In the rows, zero is written as 128.
Each path below is one point turned by a fixed rotation once a step. After each direction that follows a path, write how fast that rotation turns it, in deg/step (0 if it stays still).
Each turn is a multiple of 5 degrees from 10 to 175, or 0.
Each row of a path follows its step; steps can be skipped.
path 1
step 4: [121 118 119 120 135 123 119 138 126 132 133 136 133 123 125 124 123 131
 121 124 127 125 127 131 137 125 128 133 132 137 133 128 125 131 135 127
 131 124 135 125 124 136 134 132 126 130 124 123 123 124 124 125 127 116
 125 125 111 121 123 132 129 131 136 120 134 130 121 122 123 124 127 131
 124]
step 5: [129 122 119 132 129 121 125 133 137 124 138 132 133 129 131 118 126 127
 123 137 128 127 129 132 122 127 128 125 139 137 138 135 126 129 123 116
 126 118 140 133 125 131 138 126 130 129 126 126 124 118 136 123 126 123
 128 125 129 125 126 125 120 122 131 127 126 115 126 124 133 134 130 132
 136]
step 8: [124 120 123 123 126 120 122 131 124 129 136 138 134 119 126 128 120 128
 128 135 119 128 137 134 138 119 126 122 126 125 136 132 128 129 130 127
 123 127 141 129 129 134 125 130 132 128 127 124 129 130 129 132 120 132
 125 129 127 126 122 120 127 131 135 134 124 144 113 128 136 130 126 124
 133]
step 11: [127 120 121 117 130 124 125 127 135 127 138 124 141 127 127 115 124 132
 128 132 123 125 132 122 132 128 127 116 132 131 122 132 133 138 132 122
 128 118 135 134 119 128 126 124 128 119 123 121 124 125 134 113 132 126
 124 128 121 126 126 134 131 134 130 129 122 120 123 126 125 130 130 131
 127]
step 15: [132 134 120 116 128 128 126 140 132 134 141 135 134 133 123 125 126 129
 128 136 127 127 129 125 134 129 128 126 126 133 133 130 122 122 133 122
 128 122 137 126 130 133 121 132 141 124 121 128 137 123 127 119 122 123
 126 128 128 125 124 136 124 136 131 127 125 141 122 121 118 124 130 132
 126]
step 16: [134 122 116 120 134 122 134 132 130 127 134 137 134 130 126 121 122 130
 129 131 129 125 129 132 134 116 134 119 132 124 127 131 116 135 127 117
 120 125 137 139 123 130 129 133 134 126 125 130 120 119 123 121 134 134
 128 120 122 125 128 123 124 125 130 127 121 130 122 128 131 124 132 122
 128]
step 17: [122 126 123 122 131 122 127 136 124 124 132 135 139 129 127 119 122 131
 130 143 125 129 126 127 123 137 130 134 128 126 124 129 128 138 139 129
 123 118 136 134 125 135 135 139 125 130 127 123 126 127 132 126 135 126
 131 134 116 127 129 129 126 127 127 116 125 127 120 121 122 127 126 136
 123]
step 30: [121 127 118 126 135 121 125 138 130 127 138 133 133 135 134 126 121 127
 129 139 128 124 127 128 122 131 139 122 129 131 130 134 127 139 127 127
 127 115 134 134 134 128 133 136 130 135 130 122 118 126 130 122 121 130
 118 122 120 125 121 126 119 130 137 120 125 125 124 127 133 128 127 128
 132]
Speeds:
[128 130 128 129 128 127 128 127 128 131 129 128 129 128 127 127 127 127
 127 129 128 128 128 125 126 127 127 125 128 126 128 128 128 127 130 125
 129 128 127 127 128 126 125 125 130 129 129 128 127 128 128 128 130 126
 128 127 129 129 129 129 130 127 129 129 130 129 128 128 127 128 131 128
 126]
85
path 2
step 3: [137 128 131 121 126 116 123 134 128 125 133 132 123 129 126 128 124 127
 130 128 132 113 119 122 130 116 131 126 137 125 135 131 130 126 123 135
 120 124 128 134 125 130 129 133 118 120 130 123 131 129 126 122 130 137
 128 132 129 137 128 129 122 120 123 130 134 136 141 135 126 131 125 119
 128]
step 4: [122 123 141 140 129 128 122 139 138 135 125 118 126 131 127 132 127 137
 128 122 133 124 132 122 124 118 127 131 126 130 128 131 127 126 127 121
 124 132 133 136 124 137 133 127 127 130 138 122 126 126 121 131 127 134
 126 127 132 134 118 122 118 129 128 131 123 125 125 138 127 130 131 116
 125]
step 7: [126 118 122 134 131 139 128 118 124 122 127 135 128 128 136 127 127 132
 112 128 125 123 131 122 127 127 127 125 120 125 123 126 125 127 125 122
 133 134 130 133 129 133 133 127 142 137 118 136 124 125 131 124 126 126
 133 120 126 122 133 123 124 128 127 133 131 123 133 130 135 137 141 127
 122]
step 17: [131 124 129 138 128 124 128 124 119 139 128 131 122 131 123 133 128 124
 119 131 133 121 132 136 136 131 121 133 125 127 129 125 135 141 125 127
 133 134 137 121 133 123 131 126 129 136 135 129 128 124 124 119 130 130
 131 127 114 120 123 128 122 137 130 133 129 129 122 119 125 134 129 120
 131]
step 19: [136 122 120 140 130 123 135 127 128 126 129 128 131 123 115 131 135 123
 121 112 127 138 130 127 129 132 126 136 138 131 129 137 134 127 125 129
 115 135 131 132 128 127 128 121 123 128 133 135 128 131 125 134 123 134
 121 125 122 117 128 128 131 126 133 127 128 131 129 128 126 124 123 131
 122]
step 27: [126 134 132 129 138 123 121 116 125 132 125 131 131 123 122 133 139 118
 117 131 124 130 117 125 128 130 129 129 126 128 136 125 126 132 133 120
 126 130 130 136 127 134 122 133 127 132 137 142 125 128 129 123 123 129
 131 126 124 125 134 134 129 138 124 129 128 118 123 132 132 129 116 130
 122]
step 28: [130 129 126 117 115 123 124 122 136 130 128 135 127 130 127 127 124 113
 123 132 127 119 124 122 127 118 126 123 136 123 127 125 121 136 132 124
 127 126 128 126 123 130 124 129 133 135 133 126 133 131 118 130 121 123
 120 128 125 116 130 130 136 130 128 135 125 127 129 119 122 136 120 120
 124]
step 30: [135 129 133 130 121 119 123 127 128 120 142 130 131 123 130 137 121 124
 127 128 130 130 130 123 130 126 124 136 132 134 135 126 119 136 133 122
 129 128 126 124 132 128 132 123 133 124 138 129 124 137 133 127 118 135
 119 124 126 132 124 118 133 128 133 119 132 126 126 131 117 131 139 135
 132]
Speeds:
[131 127 128 126 128 127 130 126 128 129 128 128 130 129 126 129 127 130
 129 128 128 128 129 128 126 128 127 128 128 129 128 129 130 129 129 128
 130 128 128 127 130 127 126 127 127 130 128 126 128 128 128 128 127 129
 128 127 127 131 128 131 128 128 131 127 128 127 128 125 128 128 128 130
 130]
20
[127 129 128 129 129 128 127 127 128 128 126 127 130 127 128 128 129 129
 128 128 127 127 126 127 125 127 128 128 129 129 126 126 130 128 128 128
 129 127 126 127 129 130 127 130 128 128 127 129 126 129 129 127 127 127
 131 125 128 130 128 127 128 129 126 131 127 128 129 129 128 127 130 130
 128]
160
[129 129 128 125 129 128 127 129 128 128 130 125 129 127 127 127 127 127
 130 129 127 128 130 130 129 127 127 129 128 126 128 127 126 127 130 128
 127 129 126 128 128 126 126 128 129 125 128 128 128 130 126 128 127 126
 128 125 130 128 130 129 128 129 129 130 128 129 131 128 127 129 128 126
 128]
145
path 3
step 8: [130 131 125 127 129 123 126 125 129 140 125 133 128 135 129 122 122 126
 131 135 125 130 126 131 128 126 131 138 135 137 122 123 125 129 128 134
 129 121 133 129 137 127 131 123 125 135 138 125 129 126 130 129 131 125
 125 130 119 126 129 142 134 119 131 122 132 124 127 129 128 134 146 124
 117]
step 10: [133 118 134 127 134 130 132 135 118 141 132 128 126 130 117 138 129 115
 135 127 129 129 130 129 127 128 125 133 124 121 137 129 134 130 129 131
 123 127 127 125 131 133 133 130 132 142 118 123 134 133 131 124 129 133
 132 134 128 122 127 133 129 127 124 133 127 135 127 127 133 130 121 136
 121]
step 14: [114 128 125 139 124 125 122 129 129 127 132 128 126 133 138 128 129 140
 122 125 122 123 124 122 136 131 127 123 128 125 124 132 133 133 136 120
 130 132 127 120 132 120 125 135 132 118 124 132 125 121 124 126 132 126
 136 118 124 124 124 125 130 125 129 124 123 140 127 135 124 128 120 124
 125]
step 20: [128 124 133 125 125 124 124 126 123 114 129 126 134 127 127 131 132 128
 119 130 130 131 129 126 117 125 137 134 126 125 135 123 128 129 128 135
 127 124 131 125 130 129 126 125 119 129 127 126 126 123 130 137 120 129
 116 126 126 117 126 139 130 124 115 128 127 126 143 128 129 136 128 137
 130]
step 24: [124 129 121 130 132 128 122 134 120 128 118 126 125 122 136 128 121 116
 129 131 128 120 121 138 132 121 130 126 124 133 124 126 122 123 136 127
 132 130 137 124 130 129 129 127 125 130 140 136 121 128 129 130 135 125
 128 121 128 140 130 124 121 123 128 128 132 132 121 128 125 111 130 126
 130]
step 26: [134 128 123 125 129 130 134 132 130 131 130 129 123 137 132 124 120 123
 121 128 121 115 131 124 137 131 123 122 125 136 116 128 136 121 121 131
 121 131 128 125 132 118 134 128 131 130 123 127 131 128 126 122 129 136
 134 124 131 127 122 140 128 126 127 131 126 119 126 128 131 132 135 129
 113]
step 31: [121 126 133 131 128 133 123 129 131 130 132 122 131 122 124 123 124 134
 131 126 128 137 116 119 127 132 123 128 133 123 126 124 128 130 130 132
 124 128 140 133 123 132 126 121 142 133 126 132 116 131 122 129 125 125
 128 143 132 135 130 132 123 127 126 135 130 122 120 122 120 131 121 132
 127]
step 32: [132 115 135 125 132 128 132 125 126 122 128 122 133 123 127 131 145 138
 123 123 126 125 119 125 127 123 126 129 129 123 129 133 122 138 132 130
 127 128 130 122 126 115 128 129 130 135 132 130 132 126 120 130 130 121
 134 126 135 124 127 127 126 124 133 123 129 141 124 136 124 128 121 132
 128]
Speeds:
[125 125 131 127 129 130 129 129 128 129 127 126 125 129 127 127 127 129
 129 128 126 129 128 126 131 128 128 130 127 128 129 127 129 127 129 127
 128 129 130 130 128 128 129 129 127 128 128 126 130 126 130 129 128 128
 126 128 129 128 131 129 128 129 128 127 128 127 127 129 128 131 127 128
 129]
120
[129 128 127 128 128 130 128 127 126 127 126 130 129 129 127 129 128 127
 130 128 129 129 129 129 130 129 126 128 130 126 128 129 127 129 130 130
 127 129 128 128 126 131 128 129 130 129 126 129 127 127 130 127 127 130
 128 128 129 130 129 126 129 128 126 128 129 127 127 126 128 127 128 126
 129]
120
path 4
step 0: [133 127 131 123 124 127 138 132 125 131 133 136 132 125 127 136 132 129
 130 127 126 122 126 127 120 137 130 124 130 126 117 128 132 123 124 136
 128 127 118 125 129 129 126 133 122 125 130 135 135 125 125 119 130 125
 132 129 124 131 118 129 127 124 140 121 123 133 132 126 127 129 115 121
 117]
step 1: [120 130 131 123 119 128 132 133 129 123 129 136 134 128 135 129 128 133
 134 125 128 135 124 130 115 137 121 124 124 131 121 128 133 126 126 132
 132 121 132 122 137 126 121 133 127 124 117 131 130 126 126 124 127 137
 131 127 131 125 132 123 132 121 132 127 123 119 121 122 127 134 122 120
 119]
step 11: [126 119 131 123 132 126 137 125 130 134 122 126 133 123 138 128 124 126
 141 133 123 132 132 121 130 132 123 117 123 131 123 134 137 130 130 132
 131 120 130 124 134 132 122 127 123 127 130 126 123 125 121 121 133 130
 133 127 132 130 134 127 131 126 136 122 120 126 123 120 124 132 120 122
 121]
step 21: [124 120 138 124 135 125 128 131 131 129 127 124 125 117 127 138 130 123
 129 123 131 126 133 122 136 142 128 122 125 123 120 126 134 129 126 127
 136 130 130 133 132 137 120 124 125 121 131 126 131 119 122 123 127 127
 127 121 126 135 126 130 123 126 131 125 125 129 125 121 129 137 115 123
 130]
step 25: [132 125 132 129 126 131 138 131 134 128 124 133 126 117 137 136 138 128
 125 126 121 127 133 127 131 136 129 117 129 122 123 128 134 133 125 129
 123 120 118 125 126 130 124 127 122 124 130 138 125 129 124 131 121 124
 125 133 130 127 120 131 130 127 126 126 129 134 129 122 128 120 116 117
 123]
step 27: [130 129 123 123 126 132 128 125 126 127 129 124 123 125 135 133 122 126
 143 129 125 126 136 124 129 140 130 123 130 134 111 126 134 130 124 122
 125 124 121 128 132 136 121 133 124 125 121 140 125 129 125 123 127 129
 127 127 125 136 133 129 136 128 135 132 130 133 125 122 129 130 123 121
 131]
step 28: [127 130 135 134 124 131 128 136 129 129 132 128 128 121 124 135 124 125
 126 123 134 130 124 116 126 135 131 123 127 125 125 128 135 121 119 129
 128 131 120 124 135 133 111 126 128 126 125 135 135 126 129 126 128 128
 121 126 122 127 126 126 127 128 140 123 127 132 122 115 128 139 124 120
 129]
step 29: [130 120 135 130 122 121 125 131 131 131 135 131 134 127 136 128 129 127
 134 128 123 135 135 126 123 135 127 116 126 130 125 126 137 127 128 125
 123 125 129 120 120 127 122 128 125 134 127 137 128 126 128 118 131 133
 127 122 127 128 134 131 121 123 135 123 132 127 123 119 133 131 115 119
 122]
Speeds:
[129 127 127 129 128 131 128 127 126 127 127 128 127 129 126 129 127 129
 127 128 129 128 126 131 127 127 128 128 130 130 127 128 128 128 129 132
 125 128 125 126 129 127 126 128 128 128 126 130 127 128 127 128 127 127
 129 130 129 129 128 128 128 129 127 129 128 130 127 129 128 128 126 127
 128]
40
[126 130 128 129 130 129 127 130 127 128 129 129 129 127 127 127 130 127
 127 127 128 128 127 127 126 126 126 127 127 129 130 127 129 127 130 128
 130 129 125 127 130 128 127 129 128 128 128 128 129 130 127 130 128 128
 128 129 128 126 129 128 127 129 130 129 128 129 127 127 127 130 132 130
 126]
175
[127 127 127 128 128 130 128 127 128 126 128 125 129 128 127 127 127 128
 129 130 128 125 127 128 128 129 127 128 128 127 128 127 127 127 130 127
 130 127 127 127 128 130 129 127 127 127 127 126 126 127 126 127 128 131
 130 127 131 130 131 128 130 128 127 129 129 130 128 127 129 129 127 129
 129]
115
[126 128 127 130 126 127 128 130 127 126 131 127 129 128 129 127 128 126
 129 128 129 126 127 128 131 127 128 128 129 129 127 129 126 129 129 127
 127 128 129 128 126 128 125 128 129 130 127 132 129 128 128 127 129 127
 129 127 126 127 129 129 128 129 129 126 127 129 129 127 129 129 127 129
 129]
35
path 5
step 1: [138 123 132 142 128 127 124 127 128 128 135 133 128 129 129 139 115 134
 118 120 128 139 121 131 129 131 122 125 119 121 134 116 129 117 126 133
 131 131 129 132 124 126 121 130 129 138 133 134 132 128 123 138 124 134
 133 124 128 127 122 132 127 129 129 128 125 131 131 129 124 137 122 128
 124]
step 5: [129 126 136 137 135 124 128 132 123 133 129 123 134 125 121 129 122 132
 128 130 129 118 116 125 128 124 127 129 130 128 128 125 130 132 134 132
 126 123 118 126 136 123 113 127 121 127 135 129 130 119 134 123 116 129
 128 136 130 130 134 127 129 123 133 109 135 126 129 126 126 134 131 120
 132]
step 13: [116 128 121 136 130 129 126 126 127 134 137 128 133 133 131 122 132 127
 133 128 135 116 122 135 123 132 124 137 128 127 139 125 124 124 133 130
 130 132 125 122 134 123 131 126 122 135 133 129 124 128 133 134 118 136
 133 138 125 137 126 123 128 120 125 125 133 125 137 122 117 131 129 124
 120]
step 16: [124 136 135 124 131 134 125 121 134 144 124 130 135 123 123 135 139 123
 133 127 131 130 129 124 135 127 121 129 133 132 134 131 124 120 129 128
 133 128 117 123 138 135 129 128 127 126 128 131 133 127 118 123 130 130
 125 134 136 131 136 131 119 132 136 135 132 135 118 128 128 130 135 134
 125]
step 19: [120 126 118 130 122 138 113 126 131 123 122 123 126 118 131 134 128 132
 129 125 125 124 125 132 131 135 129 126 130 130 129 129 130 126 123 124
 129 123 130 127 136 127 127 131 116 132 133 132 124 122 125 124 120 118
 133 117 118 137 129 119 133 123 127 129 121 128 125 124 121 127 126 142
 121]
step 25: [121 124 130 132 128 131 133 120 123 128 132 116 122 117 119 133 128 129
 145 134 133 128 122 130 129 134 133 126 123 129 124 125 126 129 130 119
 129 123 135 119 132 124 128 140 125 127 130 127 129 129 127 134 130 119
 118 129 133 130 129 120 130 129 134 133 126 133 139 122 132 141 122 127
 129]
step 28: [124 128 137 125 135 122 119 134 123 124 136 134 135 124 121 136 131 131
 126 125 130 138 127 138 122 122 125 120 131 126 123 119 130 124 132 128
 139 131 126 127 136 120 127 129 130 119 133 127 126 127 131 124 126 122
 124 128 135 124 131 121 137 125 124 123 119 128 118 133 135 127 137 134
 135]
step 29: [134 129 120 125 126 133 129 125 128 124 121 128 121 122 147 133 129 122
 128 136 129 131 120 132 130 131 127 127 131 133 128 123 122 130 127 118
 133 127 124 132 142 120 128 129 121 122 123 128 122 118 120 125 127 136
 130 132 134 133 128 119 130 119 121 133 123 124 124 124 137 126 121 134
 133]
Speeds:
[129 128 127 126 129 128 128 128 126 129 128 128 128 126 127 127 126 128
 126 128 128 128 128 128 130 127 127 126 127 126 129 129 130 127 128 129
 127 127 127 127 126 126 127 125 129 132 129 130 129 129 130 127 128 127
 127 127 126 128 128 129 128 125 126 126 128 128 129 126 128 128 128 129
 128]
85
[130 128 129 129 131 128 128 127 127 130 128 127 124 128 129 129 128 130
 130 127 126 128 128 126 130 130 131 130 127 130 127 130 129 129 129 126
 128 126 128 127 129 128 127 126 126 130 128 128 128 128 128 128 126 128
 127 126 129 127 129 128 129 130 128 128 128 127 128 129 127 128 130 127
 128]
70
